The rows below come in pairs that one turn or mirror swaps. Which row does each named row swap with?
The rows were stretched afterwards, more along some directions than others.
K493: [ -3.4 -14.9   8.8   4.0 -17.7  14.5  -7.4   9.7  15.1  -9.3   1.3  -4.2
  15.0   5.3 -11.5  -9.6  14.2  -7.8 -25.4  19.3  21.2  -1.1]
K610: [ -5.8  11.6 -14.1  19.1   3.8  -4.9  -4.3   3.7  -5.8   3.2  -3.7  12.2
   3.9  -0.7 -17.5   5.6 -10.1   0.3 -13.1  -6.8  13.1  -9.8]
K55: [-10.6 -10.3   2.1  -6.0 -17.2   2.1  -4.0  11.0  -3.6  15.2  -3.3   9.7
  26.1  19.4 -19.9   3.5 -11.9  -8.2 -20.3   2.3  21.3  -0.6]
K581: [ -5.7  12.2 -11.8  19.3  -0.7  -5.3   0.7   5.1  -0.9   0.4  -4.9   8.8
  -2.0  -2.2 -16.0   6.2  -6.1   1.6 -13.9  -6.5  11.9  -7.8]
K274: [ -4.9 -10.4  12.1   7.8  -5.6  11.1  -8.6  -3.9  -3.0   5.5  -2.9  -3.8
   1.6   0.1 -26.8  -5.3  13.4   3.9 -37.5   2.7  20.5  25.6]
K889: [ -4.5   4.1 -17.1   9.4 -18.7  14.0   9.2  26.2   9.5  -2.7 -12.5   7.4
   3.8   3.4   2.0  -6.5 -11.3 -12.5  -3.8  18.7  21.7 -14.4]
K273: [ -1.9  18.0  -4.2  -7.2 -21.7   6.5   2.6  18.0   1.0  12.4 -25.8   6.6
  17.9  15.5 -23.9  -8.3 -22.2 -15.6  -1.8   0.8  10.6  -1.8]
K816: [ -7.4  15.5  -3.6  -9.0 -29.6  17.5  19.6   9.6  14.2 -10.1  -5.0  -7.1
  -4.8   4.3  21.1  -8.0 -15.8 -15.2 -23.6   8.9  26.4   6.7]
K196: [ -4.4   1.7 -20.3  11.6 -19.5  12.6   8.3  24.7  14.6  -6.6 -11.3   3.6
  -1.2   0.4   3.4  -5.9  -9.6 -11.8  -2.7  16.3  20.3 -10.3]
K269: [ 13.5  14.5  12.8  -8.4 -10.2  18.1  10.1  -2.6  -2.7  16.0 -18.9   1.6
  11.3  13.9 -20.5 -18.3  -3.7 -23.7 -23.2  20.4   1.6   4.7]
K697: [ -8.1  -1.8   0.9  17.2   6.7  -7.8 -28.7   4.8 -14.2  -2.3  -3.8  10.8
  13.0   7.7 -27.6   9.5   2.2  -1.5 -21.5  -0.9   9.5  -7.7]
K143: [-12.8 -10.8   5.7  -2.8  -8.5  -2.3 -17.4   9.0  -8.8   8.6  -2.1   7.3
  21.8  18.9 -24.2   1.2  -5.9  -8.3 -19.3  -0.1  20.7  -1.0]
K320: [ 16.3  15.0  11.4  -6.2 -13.4  17.5   9.7   2.9  -1.7  17.5 -22.2   0.5
  13.8  17.0 -28.2 -13.3  -5.4 -23.7 -24.8  19.7   0.5   4.5]
K353: [  0.3  13.8  -2.1  -1.8 -26.9  -4.2   0.7  11.6   8.4  13.6 -15.3   0.3
   6.8   9.2 -17.1   1.4 -10.1  -8.4  -5.5   5.6   6.9  -4.1]
K974: [ -5.0   7.6 -14.5  14.9  -7.6   0.0  12.9  -0.7   8.2   1.9   3.7   4.3
  -3.8  -9.0  -8.4  -0.4  -6.3   4.7  -9.4  -8.9  19.1  -3.8]
K569: [ 10.5   1.1   2.3  -6.5 -21.7  12.6  21.9  -2.5   4.9  16.1 -13.6   4.7
  14.9  22.3 -12.2  -6.6 -10.1 -20.6 -24.2   8.0   7.4   5.1]
K191: [ -4.1 -10.8  -3.8  11.8 -15.2   8.1 -14.2  17.7  12.6  -5.2  -4.5   6.9
  16.7   5.0 -15.5  -1.0   9.3  -7.5 -20.3  21.7  14.5 -10.6]
K332: [ -1.5  -8.3   7.8   9.6  -4.4  12.3 -10.1   4.2  -4.2   9.3  -3.4  -1.7
  11.2  -1.6 -33.1  -5.5   6.3   3.7 -32.7   0.3  22.1  17.7]
K402: [-15.7 -12.6   8.2  -0.2 -18.4   0.1 -11.1  12.1   5.5  -5.5 -13.3  -0.7
   0.9  14.1 -26.2  -2.2   6.9 -19.7 -14.9  10.7  23.9  18.4]
K330: [ -3.4   2.9 -17.3  10.1 -23.0  14.7   8.4  26.3  15.1  -6.3 -12.1   4.8
   2.9   1.8   4.2  -7.5  -6.0 -12.7  -6.5  18.6  20.7 -12.8]
K845: [ -3.7  11.0 -12.4  20.0   1.9  -3.1  -1.0   4.0  -2.7  -0.7  -4.8   5.5
  -4.5  -2.0 -15.3   4.9  -6.5   0.6 -16.2  -7.8  11.6  -3.6]
K660: [ -1.3  16.6  -3.1  -1.4 -26.0  -2.5  -2.1   9.9   9.8   7.0 -14.9   1.7
   3.4   3.7 -15.9  -0.5 -11.1  -6.9  -2.1   5.7   4.9  -2.3]
K11: [ -6.8 -12.1  14.8  -3.4 -18.1  19.8  -1.1   2.0  13.1 -10.5   0.7  -7.5
  10.0   6.2  -4.4 -16.0  16.2  -8.8 -33.7  14.9  21.7   9.5]
K672: [-14.4 -12.5   8.4   0.1 -20.4   0.3 -10.2  14.0   9.1  -6.1 -12.2  -3.3
  -1.8  12.7 -25.5  -3.3   8.2 -19.2 -13.3  11.3  21.7  18.6]
K676: [ -4.9  -0.8   0.4   3.3 -22.3   4.8  12.5   0.6  19.8 -12.2  -2.3   0.2
  -7.7   7.0  -8.4 -14.2  -6.1 -18.3 -18.6   2.6  21.9  12.7]
K565: [ -5.4  10.3  -7.8   9.1 -14.9  16.2  17.8   9.1  17.6   2.2  -6.4  -5.9
   8.4  11.8 -14.3   9.5 -12.5  -1.3 -20.2   5.2  38.4  11.7]
K6: [ -5.1 -11.4  10.7   8.0  -8.6  11.6  -5.4  -3.5   0.8   6.3  -2.5  -3.8
   4.4   0.5 -26.2  -2.6  14.9   4.5 -40.8   4.7  24.8  24.8]
K65: [  1.1  17.9  -4.5  -5.4 -22.7   2.3   4.6  17.3   4.5  19.2 -22.6   3.7
  20.6  16.0 -26.9  -5.2 -20.9 -14.9   0.3   0.4  10.8  -7.5]
K256: [-14.9 -14.0   5.6   6.2 -19.7   0.4 -11.1  14.6   7.4 -11.4 -14.0  -4.9
  -1.5  12.2 -23.6  -2.1   7.3 -18.2 -15.8   9.2  23.1  18.7]
K172: [ -8.1   4.7 -16.6  13.1 -15.6   6.8  19.9   3.6  13.0  -0.2   4.2   0.2
  -6.4  -8.7  -3.4  -7.4  -9.0   5.4  -9.1  -9.3  24.4   0.7]
K506: [ -9.6   6.4 -13.1   1.1 -23.8  22.2  22.5  25.2   4.5  -9.4 -14.2  -2.5
  -9.2   7.7  13.7 -18.7 -21.1 -21.6  -4.7   7.6  28.3  -0.2]
K803: [ -3.7 -10.7   7.0  12.3  -5.9  12.9  -9.5   3.7  -1.9   2.7  -4.2  -1.0
   9.7   0.8 -31.1  -5.3   8.8   2.3 -34.3   0.1  25.9  22.3]
K642: [-15.5  14.6  -4.2 -27.1 -31.7  21.4  19.9  26.1  33.0  -3.1 -11.2  12.1
  -0.5  -0.7  -0.6 -12.0 -20.5 -14.2   3.1   2.5  25.6   5.3]
K956: [-17.4 -10.0   2.9   5.0 -22.2   1.0 -12.4  17.6  15.5 -14.6 -10.9  -3.5
  -0.5   3.6 -21.8  -5.7   5.4 -15.0  -6.8   7.9  22.6  13.4]
K338: [  3.5  -1.5   8.7   8.4 -12.5   5.9  -1.4   5.7  -3.8   1.0 -13.3  -8.8
  -0.6  21.9  -6.0   5.4   1.7 -10.9 -41.9  10.4  28.8  19.7]
K175: [  5.7  21.4   1.7 -12.2 -20.0  24.2  14.7   7.6  14.3   8.8 -11.5  -1.4
  14.1  -2.6 -10.4 -22.9  -9.4 -12.6 -12.6  14.1  16.0  -0.7]
K270: [ -0.1   0.1   6.8  -2.5 -22.2   2.5  10.3  -0.2  16.7  -9.3  -5.5  -2.6
  -5.6  10.7 -14.9 -14.0  -4.2 -17.8 -17.3   5.5  22.2  13.8]
K4: [ -1.7  15.5  -5.4  -2.1 -31.3  16.1  19.6  17.4  27.7  -0.7  -8.9  -7.4
  15.0  -5.6 -13.3  -8.1  -6.6  -3.5 -18.8  10.0  33.1   1.5]
K507: [ -2.8  14.4  -2.8  -8.3 -17.2  12.2  10.1  17.3  -4.9  12.2 -26.6  10.6
  23.5  15.1 -24.0  -7.6 -26.6 -15.5 -12.0   2.3  20.1   0.6]
K826: [ -5.9  13.6  -2.6   5.2 -15.3  23.3  19.9  14.5  14.7   6.3  -8.6  -6.5
  11.0  10.3  -8.6   2.5 -17.4  -1.7 -19.0   0.3  35.4   7.1]
K987: [-19.8 -10.7  -0.6   5.0 -24.2   4.0 -11.0  20.9  17.6 -17.2  -8.2  -0.9
  -1.0   2.1 -18.5  -5.5   4.0 -12.8 -10.4   7.5  29.7  17.0]
K698: [  5.8  19.9  -1.7  -7.4 -22.5  21.0  13.6  10.3  19.0   7.5  -9.7  -4.8
  16.7  -1.4 -17.9 -16.8  -6.3  -9.2 -14.9  13.0  21.3   1.5]
K644: [ -4.9 -11.5   7.0   8.8  -6.3  10.4  -9.2  -0.6  -0.3   4.3  -0.1  -2.0
   4.8  -4.0 -27.5  -4.0  11.4   5.0 -36.2   2.0  23.8  22.5]
K828: [-12.8  -6.7   5.0   4.2  -2.9  -3.5 -21.6   9.1 -10.8   2.2  -3.8  10.1
  16.7  14.2 -22.0   2.9  -7.8  -4.8 -21.4  -2.8  14.2  -3.6]
K200: [ -7.3   7.0 -14.8   2.6 -25.3  21.3  23.3  27.6   7.8  -5.2 -17.6   0.9
  -5.4   9.3  15.2 -13.1 -20.5 -21.8  -9.3  13.4  26.4  -4.7]
K349: [  5.9  -2.2   4.0   3.7 -25.0  21.5  14.1   8.1   1.1   2.9 -14.1  -6.4
   0.9  14.6   1.9 -14.5 -14.1  -4.5 -34.4   7.3  27.4  15.0]
K588: [ -3.1  -1.7   5.1  -4.5  -2.7  18.4 -15.4   5.5   1.1   3.9   0.0   6.6
  10.0  10.5   3.8 -19.5  -7.9 -13.4 -20.3  13.5  22.8   3.4]
K952: [ -9.8  -3.2  16.0  -8.8 -22.7  22.6   8.9   2.2  14.7 -16.2  -1.6  -9.3
   4.6   6.9   4.4 -15.7  10.9 -14.6 -35.3  13.5  24.8  14.2]
K466: [  3.9  -6.1  -1.7   7.3 -25.9  21.7  10.9  11.4   0.4  -2.1  -9.9  -5.7
  -0.8  10.4   6.1 -14.6 -12.4  -5.4 -26.1   4.1  30.3  12.0]
K614: [-11.6  15.6  -2.5 -26.4 -32.2  26.2  21.4  23.5  26.3  -6.2 -18.9  10.9
  -7.3   7.1   2.5 -10.1 -19.0 -15.1 -14.7   4.7  23.9  16.6]
K223: [  0.0  -7.5   6.3  -4.1 -13.1   0.1   0.8  -8.9  15.2   2.5  -6.1  12.9
   1.3   9.1 -15.4  -4.7   8.6 -11.1 -27.1  12.7  12.2  17.5]
K651: [  5.4 -10.6  11.6   4.7 -12.5  -6.9 -15.4  -3.4  17.7   4.8  -0.8   0.1
   7.4  14.4 -24.1  -6.5  16.9  -8.1 -13.6  -2.5   6.0   6.0]

K610 pairs with K330
K191 pairs with K697
K256 pairs with K644
K6 pairs with K402
K332 pairs with K956
K274 pairs with K672

